Rows swapped in pairs by one turn or mirror: which row each one swaps with:
vir: [ -2   1 -11 -25  12   0  -6  12  -8  11   4  -5  -3  -1  10 -17  17]
goseg: [ 9 -6 23 -5  2  3  1  4 20  5 -1 -8  4 13  2  0 -1]
nizu: [ 14  -4   1   5  11   4   3   8 -10   1 -19 -10   7  21  -2 -11   1]
folar: [-13  -5   3 -10 -16  -1   6  -4   4  -2  18   7   5 -20   7   9  -9]
Rure: [ 25  -1 -18   4   1  19  -4  18  -6   7  -2   4   8   5   3  -3   1]
tos: [ -1  -4 -24  -2  10   0   2 -11  10  20   9   1  10 -16  -5  -7   0]
Pepus: [  3   3   6 -14  12   7  -6  12  -9  12  -6  -9   7  16   4 -15  17]
Rufu: [  2  -4  -8   6  17   3   2   1   0  -6 -21  -3  -7  15 -21  -2  -2]
bos: [-28  -3   2   0   2  15  -1 -10   4 -10  -2   3  -2 -11 -11 -14   9]
kito: [  7   4 -13  -3  -4  19  -1  20  18   8  -1 -13   3  -4   4   0 -14]
Nupi: [12  2 17  0 -7  3  1 15 26 -4 -6 -2  1  0 -4 -4  1]
lamon: [-22  -5 -11  -2   3   7   8 -23  -3  16   0   4   0  -2   1  -3  -2]
sil: [  8  -9 -14  -1  -3 -14   2 -24  -7  11   1   4   1   4  -2  10  -7]
Kovo: [-10 -11  13  -6  -9  12  -3  -6  -5  18  13   1   0 -10   8   1  16]
dalir: [ -5  -6 -24  -2  -3 -20  -1  15  -4 -23   7   7  -2  -1   2   1  -2]
garek: [-20  -5   1   3 -16 -24  -5  11  -6 -12   5   2   0  -7   2   0 -10]
vinor: [-17  -3  -8  -4   4   4  -1 -15 -30   2   5  -2   1 -11   0 -12  -2]
gizof: [ -6  -2  -6   0  -3 -19  -6 -10 -29 -16   6   3   2   1  -2  -3  -4]
Verat: [13 -6 -3 -5  3  6 -1 29 -2  1 -4 -8 17 -6 10 11  4]
pomin: [-11  -8 -10   4   8  -7  -3  10  11 -19  -7  -4 -13   6 -14  10 -14]
lalut: [-22   0 -23  -2  -2  20   2  -4 -19   8   3  -3   4   1  -1  -1  -5]
Bago: [ 31  -8  -9  -1  11 -11  -2   2  -1   2  -2   2   4   4   2   0 -13]
rovol: [ -4 -17  -4   2  -4  13   9   6   7 -14 -13  -3  11  20   6   9  -4]
vubi: [ -4   2  -1   2   6  -6  -7   7 -10 -10   4   3   3 -34 -10  -3   6]
dal: [-12  -1  -6 -12   7  -8  -5   6  13  12 -10 -13 -17   8 -16 -11   7]
lovaf: [  7  -7 -12  -3  15   5  -7  -6 -14  -2   7  11 -12 -23 -11  -1  -2]
gal: [ -9  -7   6 -10  -6   3  -6   7 -24   1  25  -1   9 -10   4   2   9]
gug: [-13  -7  15  -9  -1  13  -2  -8  -2 -20   0  -7  -7 -12  -1   8  -5]
zak: [ 17  -6  15   4   5 -10  -4  18  -5  -9   1   0   6  10 -12  -4  12]
pofu: [  9  -1 -20  -3  -2 -24  -4   7 -16 -18   0   4  -1   5   3  -9   0]
lasup: [-29   2 -17  -3   2  16  -2  16  10  12   6   0   8   1  -2  -4   0]
gito: [ 10  -6 -14   3  12  -4   4 -15  18  -9   0  18   4   2  -6   3  -2]
Dut: [-5 -2  7  5 -6 13  9  4 11 -3 -7  9 29  5 -2 -5  3]
Gonuk: [-13  -6  14 -12   2  -4  -2  26  11  12  -6  -7   1   5   5  -6   7]
katan: [ 10  11  -4   0  -8  13 -12  -7   3  19  -4 -13  -9   4  -2 -14   9]
tigas: [ -5  -3 -14  -2   8  -8   2  -4  12  -2   5   6  -1 -23 -15   2 -18]
pav: [  5   2  -4  13  -5   9   1  -6   6  -4 -18 -12 -12  20  -2  -4  -7]
luse: [  0   8 -14  -5  -5  29  -9  -3  10  -3  11  -6  -7  -4  12  -3   1]
meni: [-36  -3  -1  -4 -10   2  -2  -6  -8  12   7  -3   3   7   2   3   5]
Mef: [ 17  -6   1  -2   7 -22  -1   1 -18 -18   2   1  -1  12  -3  -6   2]
tum: [ 14 -11  12  18 -16 -10  -1  -2   1  -8  -4   4   0   7  -4   2   5]
vutol: [ -9  -1 -11 -19  11   4  -7  26  10   3   5  -4  -5  -1   4 -13  18]
dezim: [-17  10  -8   5  -5   7 -18  19  -3  -6  14  -4 -11   1  17  -3   4]
nom: [ -3   5   0 -15   4   7  -5   6 -19   9  16  -4   5   2  11 -19  16]
Dase: [ 19  -2 -18   6  -3   6  -8   1   8  -6  -3 -22 -12  -2   1   2 -11]
seno: [-10  -2   9   8  -3 -11  -4   3   5  -5 -15  -8  -5  24 -13   3   4]
gor: [-13   1   8   5 -18  -3  -3 -14  -1  -5  20   4   6 -12   1  -3 -11]
zumit: [  6   8 -12  -6   2  10 -14  -2 -10  13  16  -4  -4 -20   4 -18  -3]
mozov: [-17  -3 -28  -2 -18 -13   0   3  -5   4   4  -6   1  11   0   2 -11]
lib: [ -7  -8  -3   3  22 -21  -1  12  10  -1   2  17   2   8   1   7   6]

Swapped with Bago: zumit
Swapped with vutol: dalir
Swapped with kito: tigas
Swapped with Nupi: folar
Swapped with pomin: lasup
Swapped with tos: Dase

Rows swapped in pairs by one turn or mirror: which row each one swaps with:
pida: [ -8  15  33   4  30 -21   2   7  23  -5  -7   5   6 -18  -8  24 -15   0
  -1  -2   4]
zirab: [-13  10   9  -9  19 -25  13  -1   1   6   4   5   0  -7  -6  24  10   5
 -10  19  -7]
Mag: [-17  -4  45  -3  19 -14  17  -7  17  -3   9 -30  19  11   4   9   1   4
   1   8  -8]
safom: [ -5  -7  49 -15  23 -15  -2  14   9   6   8  -1   6   1   4 -11  29   8
  -5  23   7]
zofi: [-20  11   8  -8  17 -19  16   5   3   3   5   8   3  -9  -1  19  -3   4
  -9  13  -8]
Vib: [ -8   9  39   5  27 -12   5   4  33  -1 -12   6   5 -24  -4  19  -5   7
  -4  -3   3]
Niv: [-16   3  46   2  20 -11  18  -4  18  -7  13 -31  18   0   8   7  -6   2
   2   9  -3]
Mutup: [ -8   3  51   7  28 -13   5  -8  20 -18   6 -29  18   0   7   1 -12   0
  -1   6   2]
dizop: [-17  19  12  -2  20 -27  11   0   6   2   3   3   7 -12  -5  24  -9   2
  -1   9  -4]
dur: [  5  10  17   2  19 -16 -10  -2 -11  -4   2   6 -13   9   7  -4  18  10
 -11  12   9]
fadep: [  7  -3  28   3  19   5 -11  10  17  -1 -22 -15   4   2  -2  -5  13  16
   7  14  21]
pidup: [-20   2  33  -6  15  -4  24  -2  18   6   9 -31  15   7   4  10   8  12
  -3  13  -6]
Bam: [  6  11  17  -3  17 -18 -19   9  -6   7 -19  -9  -8 -10   4  -7   9   1
   3  16  23]
Kebon: [ -3  -1  50  -9  20 -16  -9   2  -2  12  21 -10   1   4   0 -13  19   2
  -3  23  15]
limip: [-20   0  34  -3  13 -13  24  -1  20   7   4 -30  13   9   8   8  12  12
   3  18  -5]
bis: [ -4  12  42   5  31  -9  -2   7  32  -2  -7   8   6 -20  -9  17  -9   5
  -3  -5   5]
Tezem: [ -2  21  50  12  13   2  -1 -16   3   8  24 -16  -1   4 -16   4   0   2
 -11  -2   5]
Ber: [-14  14   8  -8  17 -26  13   0   6   1   3   2   4 -10  -3  23  -1   1
  -5  10 -10]
pil: [ -9  14  56   2  10  -1  -7 -12  -4  16  22 -14   0   7 -11   1   1   3
 -10   2   4]
roz: [ -2  12  24   2  14 -15 -13  13  -1   3 -25  -1  -9  -6   2  -6   7   2
  10  18  23]
pafek: [-14  11   8  -6  21 -21  14   3  -3   5   8   6  -2  -7  -6  25  -2   5
  -6  16  -3]
Talir: [-10  16  18  13  18 -19  16  -5  13 -12  -2  -4  -1  -1  17  16  -1   7
 -11  -4  -7]
Gesa: [ -4   5  55   9  28 -11 -10  -7  16 -21   9 -22  10   0   9  -4  -4  -2
  -2   4  10]
zuzi: [-18   3  43   2  18 -11  17  -5  19  -6   6 -37  14   2   7   9  -1   2
   4   8  -2]
Zun: [ -2  13  55   0  18 -13  -8  -6  -5   7  28 -13  -2   2  -7 -13   7   1
 -12   9  12]
maba: [ 12  -4  33   5  24  -3 -21   5  12   2 -21  -5  -5  -5  -7  -2  13  12
   4  16  22]
sitav: [-17  16  26  -4  22 -24   3   8  18  -5  -5   5   8 -22  -9  22 -14  -2
   2   3  -3]
Fet: [  0   1  37   3  15   4   0   4  21  22 -11  -5  -8  -1  -6   1  25  19
 -10  12   4]
sipa: [-14   2  29   0   6  -4  15   3  15  28   0 -19   3  12  -1   8  22  14
  -3  15  -1]
zeni: [-17  17  23  -2  25 -26   7   2  13  -1  -8   4  10 -22  -1  21 -14   0
  -4   3   3]
Subuv: [ -6  10  57   1  12 -10  -7 -10  -5  15  25 -16   0   3  -4  -9  10   2
  -9  12   9]
tirip: [ -2  23  17  -1  11 -17 -13   3 -11   8 -12 -12  -8  -2   7 -12   6   2
   5   9  19]
Rizu: [ -8   0  52 -11  21 -14  -6   1  -3  10  25  -6   3   3  -5 -11  22   6
  -6  17  12]
zat: [  4  13  42  18  22   6   1 -15  21  -1  -1 -13   2  -1 -18  12  -8  11
 -10   0   2]
ket: [ -5   9  51  10  28 -13  -6  -2  31   1   1   8   3 -20  -8  14  -2   2
  -8  -4   0]
Fodup: [ -2  20  20   6   6 -16 -10   0 -14   5  -5  -9 -11   0  13 -13  -1   2
   2   4  16]
fes: [  9  -1  32   6  24  -5 -18  13  18   1 -25  -7  -4  -1  -5  -2  12  11
  10  15  17]
gagu: [-15  19  27   1  27 -20   1   6  14 -12  -6   7   4 -23  -7  24 -12  -4
   0   7   3]
mavo: [-13 -10  39 -10  30 -12   3  14  21   0   5   0  11   2  11   0  27  11
  -2  21   3]
Lolet: [-15   0  31  -4   7   3  19   5  15  19   7 -29   5   9   0  13  11  11
  -2  13  -5]
Zag: [  1  12  23  -4  12 -13 -17  13  -4   5 -18  -7  -4  -7   0 -12   5   2
  12  14  24]
giv: [ 14   1  31   6  20  -7 -18   6  15   1 -22  -3  -5  -4  -5  -2  11   9
   9  16  20]
Zuri: [ -4  13  39   4  26 -11   5   5  33  -2  -8  10   8 -22  -8  18  -7   7
  -2  -2   3]
laz: [ -1  12  44  19  20   3   4 -16  21  -2   5 -13   3  -3 -11  22  -9   6
 -12   0   0]
gudo: [ -7  29  23   4   6 -16  -7  -6 -11   3 -10 -14 -14  -1  16  -7  -2   1
   2  -1  10]
kaz: [ -9  -1  53 -11  19 -14  -5   4  -5   9  21  -8   1   2  -1 -15  24   4
  -7  19   7]
gitef: [ -3  25  25   9   8 -11  -1  -6  -9   1  -6 -14  -9   2  14  -9  -4   2
  -3  -2  19]
Las: [ -1   2  38   1  10   7   1   8  14  20 -10  -4  -6   5  -1  -2  30  20
  -8  13   7]
pari: [  5   5  23   1  19 -13 -16  15   3   5 -23  -7  -6  -2  -2  -3  13   6
   7  16  25]
ludo: [-18   6  46  -7  21 -13  18  -6  22  -6  12 -30  19   2   5   9  -6   1
   0   3  -4]
Vegu: [ -3  22  23   6   6 -14 -15  -5 -17   0  -9 -16 -12   0   8  -9  -2  -3
   0   4  11]
Kuzem: [ -3  -1  54 -10  18 -11  -3   5  -2  10  25 -14   0   2   2 -13  17   4
  -5  16   9]

Swapped with safom: Mutup
Swapped with dizop: tirip
Swapped with Vegu: zofi
Swapped with Fodup: Ber
Swapped with Lolet: pil
Swapped with Subuv: pidup
Swapped with Las: laz

